Here are some points:
-1.1 -0.4  0.1  0.8  0.2 -1.4 -1.1  0.9  1.8 -1.1  0.4  1.5 -0.7  0.4  0.2 -0.2
 1.5  0.8  0.0 -0.3 -1.2  2.0  1.8 -0.6 -0.4  0.6  0.0 -0.8  0.2 -1.2 -1.1 -0.6
-3.0 -0.8  0.5  1.4  0.7 -3.3 -3.2  2.6  0.6 -1.8 -0.3  1.5 -0.7  1.3  1.2  1.2
 0.9  1.0  0.2 -1.2  0.0  1.6  0.9 -1.2 -1.4  0.3 -0.9 -1.7 -0.4 -0.7  0.3  0.1
-0.2 -0.7 -0.9 -0.5 -0.4  0.1 -0.2  0.9  0.6  0.2  0.2 -0.5 -0.1  0.4  0.3  0.0
 2.3  0.6  0.7 -1.3  0.6  1.7  2.0 -1.4 -0.7  0.1 -0.3 -1.1  0.6  0.0 -0.4 -0.2
-1.1  1.0 -0.6  0.1 -0.3 -1.0 -0.7  0.2 -0.7 -0.6  0.3  0.4  0.0 -0.3  0.2  0.1
 2.0  1.3 -0.1 -1.4  0.8  1.3  1.0 -1.2 -0.9  0.8  0.1 -1.1 -0.9 -0.3 -0.5  0.2
 2.9  1.2  1.4 -2.6  0.2  3.1  3.3 -2.1 -1.6  1.8 -0.5 -3.6  1.4  0.0  0.4  0.0
 1.6 -0.1  0.8 -2.4  1.5  1.0  2.0 -1.7 -0.7  1.1 -0.5 -3.2  1.9  1.2  0.9  0.7
 1.6 -1.0 -0.9 -0.4 -0.9  1.3 -0.1  0.3  0.5  1.5  0.0 -0.9 -0.5  0.4 -0.1 -1.6
 0.2 -0.4 -0.7 -0.7 -1.3  0.4 -0.2  0.0  0.5  0.3 -0.5 -0.2  0.4 -0.1 -0.2 -0.4
-0.4 -1.5 -0.3  0.9 -0.5 -1.4 -2.0  2.8  1.4  0.4  0.4  2.2 -1.5  1.2  0.5 -0.6
-1.4 -1.0 -0.5  1.0  0.0 -1.7 -1.7  1.4  0.2 -0.8  0.2  1.4 -1.3 -0.5  0.8  0.2
-0.2 -0.2 -0.9  1.2 -1.3 -0.1  0.1  0.0  0.4 -0.2 -0.1  0.6 -0.6 -0.7  0.4 -0.9
-3.3  0.4 -1.2  3.0 -0.2 -3.6 -3.5  2.7  0.1 -2.1 -0.2  4.6 -2.1 -1.0  0.2  0.1
 1.8  0.8  0.6 -1.2 -0.4  2.7  3.0 -2.0 -1.4  1.8  0.9 -3.9  0.5  1.2 -0.9 -0.7
 0.9  2.1  0.7 -0.4 -1.1  2.3  0.7 -2.0 -0.8  0.3  0.3 -1.4 -0.8 -0.2 -0.9  0.3
 2.5  0.4 -0.9  0.4 -1.0  3.2  2.0 -1.5 -0.6  0.9  0.0 -1.0 -1.0 -1.8 -2.5 -0.6
Then 12 other points, each followed by its number:
-2.0 -1.1  0.3  1.1  1.1 -2.3 -0.4  2.0 -0.5  0.0  0.5  2.0  0.0  0.6 -0.4 -0.3 0
 0.1 -1.0  1.3 -0.3  0.5 -1.0  0.5 -0.3  1.3  0.6  0.4  1.0  0.5  0.3  0.9  0.8 1
-0.5 -0.4 -0.9  2.4 -0.6 -0.9 -1.4  1.4  1.8 -0.1  2.1  2.9 -1.9  0.1 -0.8 -0.1 2
-1.8 -1.7  0.8 -0.5 -0.1 -2.2 -1.6  0.6  0.2 -1.2 -0.4  0.6  1.4  1.8  2.6  1.1 3
-2.4 -1.4 -0.5  0.9  0.8 -3.1 -2.6  3.7  1.4  0.1  0.6  1.9  0.0  0.5  1.0 -0.9 4
-1.5  0.1  0.5  0.3  0.3 -1.6 -0.8 -0.2  0.6 -0.5  0.2  0.9  0.1  0.6  0.2 -0.2 5
-0.7 -0.5  0.1  0.5  0.2 -0.7 -0.6  0.3  0.5 -0.7 -0.4  0.3  0.3 -0.6 -0.4  0.2 6
-2.0 -1.3 -1.2  2.5  0.8 -2.0 -2.7  2.7  2.6  0.0  1.3  1.6 -0.3  0.8 -0.3 -1.3 7
-2.3 -1.5 -1.9  1.9 -0.4 -1.5 -1.9  0.3  0.9  0.1 -0.3  0.3 -0.7  0.5 -0.3 -0.5 8
 1.5  0.0 -0.2  0.3  0.4  1.1  0.7 -0.9 -0.3  0.7  0.4 -1.4 -1.1 -0.6 -0.7 -0.3 9
 0.8  0.1  1.2 -1.0 -0.1 -0.4  0.7 -1.5  0.0  0.6 -0.1 -0.6  1.2  0.6  0.8  0.7 10
 0.4 -0.7  0.2 -0.5 -0.7 -0.2  0.2  1.0  0.2  0.1 -0.6  0.7  0.2 -0.1  0.8  0.6 11
Which two of these numbered points are nearest to each point below, ignoring the 2 directions in which the first points spread most? Their numbers follow each, nearest first.
-1.5 -2.0 -1.0  1.1  0.7 -1.4 -0.9  0.3  0.7 -0.4 -0.5 -0.1  1.5  1.8  0.7 -0.2 > 8 6
-0.3 -0.8  0.6  0.1 -1.2 -0.7 -0.1  1.6  2.3 -0.4  0.9  1.2 -0.7  1.0  1.0  0.2 > 2 11
-0.6  0.4  1.6 -0.7  0.1 -0.9  0.1 -0.5  0.6 -0.2  0.3  1.2  1.0  0.6  0.8  2.0 > 10 1
 1.6  0.9 -0.1 -1.1  0.2  2.2  2.0 -1.3 -0.4  0.8  0.0 -2.7 -0.5 -0.6 -0.6 -0.8 > 9 6
 0.2 -2.2 -1.5  0.8  0.4  0.2 -2.1  1.7  1.2  0.9 -0.4 -0.4  0.0  1.4  0.4 -1.1 > 7 4
-0.5 -0.8  1.0 -0.5  0.0  1.1  1.7 -0.2 -1.5 -0.5  0.2 -1.1  1.3  0.3 -0.8 -1.0 > 0 6
 1.2 -0.1  0.5 -0.8 -1.7  2.1  1.9 -2.2 -1.1  0.3 -0.9 -1.8  0.3  0.2  0.5 -0.1 > 3 10
-1.9 -0.7 -0.8  1.9  0.9 -2.1 -2.7  1.3  1.1 -0.7 -0.5  2.2 -0.7 -0.7 -0.7 -0.6 > 6 9
 1.1 -0.2 -0.2 -2.7 -0.9  2.0  0.4  0.5 -0.7  1.5 -1.0 -2.2 -0.3  0.3 -1.0 -1.9 > 4 11
 1.5  1.1  0.8 -2.1  0.7  0.4  2.5 -1.9 -1.6  0.3 -0.8 -1.2  2.1 -0.2  0.9  1.4 > 10 6
 0.6 -0.3  0.9 -0.4  0.1  0.5  0.7 -1.6  0.1  0.2 -0.3 -0.7  1.8  0.7  0.7  1.3 > 10 3
-0.1 -1.0 -1.0  1.0  0.2 -0.4 -0.3  1.2  0.9 -0.6  0.6  1.1 -1.7 -1.2 -1.0 -0.7 > 9 6
 0.6  1.4 -0.6  0.0  0.0 -0.2  0.3  0.3 -1.5 -0.2  0.7 -0.4 -1.3 -1.4 -0.6  0.3 > 9 6
